Input: [-79  64  71  80 -31  23 -75]
Output: 80

Input: [-12  30 -63  13]
Output: 13

Input:
[[ 10  41 -16  31 -59]
 [ 21  30   1   1 -68]
 [-24 -41 -13  12   6]]
Output: 31

Input: [ 43  36 -26  74  25]
Output: 74

Input: [ 63  62 -54 -44  -1]
Output: -44

Input:
[[  2  -1 -25   6 -20 -36]
 [-30  14  88 -15   5  25]
 [ -7  12  29 -12  40  39]]
Output: 6

Input: [-41 -78 -10  30 -68]
Output: 30

Input: [-73  68  87  40 -50 -79 -12]
Output: 40

Input: [ -7 -31 -42 -50  42  -5  63]
Output: -50
---
[-19   0   5  73 -55  -2 -21] → 73, 73

[ 56  41 -76  79 -19] → -76, 79

[ 49 -56 -69  67 -38] → -69, 67

[ 21   0 -47  30 -68] → -47, 30

[-20  73 -77 -15 -68 -59  69] → -15, 73

[-86 -27  63  -8  70] → 63, 70

[[ 43  -6 -75   1 -33 -64 -45]
 [-16 -18  26 -20 -15  28 -16]
 [-36  59  -3  27  21 -64 -10]] → -20, 59

[ 37  50 -81 -54  68 -41  29] → -54, 68

[ 24  20 -53 -66 -57] → -53, 24
---
[[-181  201  672  -42]
 [ 269  -76 -821 -265]
 [-103  -58 -129  227]] → 201

[[30 19 53 48 55 39]
 [13 36 60 78 78 52]
 [41 46 45 49 26 52]] → 48

[[ 112  755 -805  -62 -150  414]
 [  16  482 -872  311 -260  705]
 [-352 -870  111  154  -49 -675]] → -62

[[ -3 -33 -20  11  20]
 [ 32   2 -15   3 -36]
 [-17   0  -3   2 -16]] → -20

[[-350 -404  256 -288]
 [ 183  769 -302  424]
 [-162 -849   42 -609]] → -404

[[42 77 42 55]
 [58 47 77 27]
 [35  7 17 46]] → 77
---
[[599 686 247 564 691 618 701 413 731 343 704 635 486 539 827 626]
 [558 301 430 435 703 530 250 439 369 667 664 336 371 833 726 421]
 [404 774 375 641 368 334 521 625 427 442 708 679 741 766 647 341]
 [681 617 298 469 385 808 559 289 763 408 624 306 547 704 675 690]
 [246 313 591 761 363 436 433 679 311 774 609 296 576 487 798 823]
 [741 349 697 521 830 386 411 435 455 744 513 383 786 756 779 779]] yields 539

[[-40  -7 -11 -16 -15  -3 -14  42   4 -15   3  13  -1  -5  -9]
 [-29   0 -13  -7 -14 -10  -4  41  12  -7   5  18   7 -13  -4]
 [-35 -23 -15 -20  -1  -9  -8  32  15 -14   6  31  10   1  12]
 [-37  -7 -23   4 -11  -7  -5  30  18 -10   3  29  11 -23   4]
 [-37 -16 -19   0 -14 -10  -1  27  18  -4  -3  29  20 -14  11]
 [-28  -4 -26   5  -5   5 -16  40   7  -9   4  26  -4 -34 -11]
 [-42  -2 -18 -11  -3  -8  -4  24  21 -29  25  33   0 -13   2]
 [-47 -12 -13 -17  -6  -7  -6  30  19 -27  11  23   4   0   3]] yields -1

[[ 641 -529 -208 -898   29 -236  221]
 [ 163 -221 -144  -17  286  212  600]
 [ 122  -81  -25  330  408  377  544]
 [ 333  443  345  179  253   90  245]
 [ 293  626  783  503  324  398  139]] yields 29

[[ -3 -11 -12   2   6  22  -6]
 [ 29  11   7  -1   2   3   7]
 [ 10  24  -5  -1  -3   3  17]
 [ 27 -14  35   3  -3 -10  -5]
 [ 22   7   6  -1  -7  -1   9]
 [ 11 -11  13   5   2   3  -5]
 [-26  11  25   3   2  -2   6]] yields 6

[[ -6 -12   0   3   8 -15  17  27 -23  -2  14]
 [-25 -19  -6  10 -17  15   7  -8  19   2  21]
 [  4  10   9   0 -24 -16 -21 -26 -14 -35 -18]
 [ 18  -7 -13 -13 -24   2   3  18 -23 -29  11]
 [-15 -16 -29   9   4  -7 -13  -2 -27   4  12]
 [ -4 -28 -22  17   5   9  14   3 -13  19  18]
 [-27  -6  -8 -12 -23 -29 -28 -25  18  19 -33]] yields -23

[[4 3 5 5 5 5 6 2 4 4]
 [5 4 5 5 5 5 5 3 5 4]
 [6 6 5 4 6 4 1 5 5 4]
 [7 5 6 6 8 7 3 1 6 3]
 [6 6 5 5 7 5 2 3 5 4]
 [7 5 5 5 7 6 3 2 6 4]
 [5 3 5 5 5 5 5 2 5 4]
 [2 1 4 5 3 5 9 2 4 5]
 [3 4 3 3 2 3 4 7 3 5]
 [4 4 4 4 3 4 5 5 4 5]
 [2 3 3 4 1 3 6 7 3 5]] yields 2
---
[-0.776, 0.469, 0.344, -1.374, 1.296, -0.310, 0.401] ==> 0.401, -0.776
[[-10.11, 17.29, -14.16, 9.75], [2.75, 9.69, -15.23, 10.79]] ==> 9.75, 2.75
[-0.06, -0.15, 0.02, -0.03, 0.11] ==> 0.11, -0.06
[[-0.88, -1.07, -1.18, -1.01, -1.14], [0.17, 1.43, -0.95, 0.37, -1.07], [-1.73, -1.16, -1.15, -1.74, -1.32]] ==> -1.14, -1.73
[79.5, -100.0, -63.3, -143.9, 161.6] ==> 161.6, 79.5
[-163.6, 22.0, 7.9, -37.2, 111.3, 19.0] ==> 19.0, -163.6
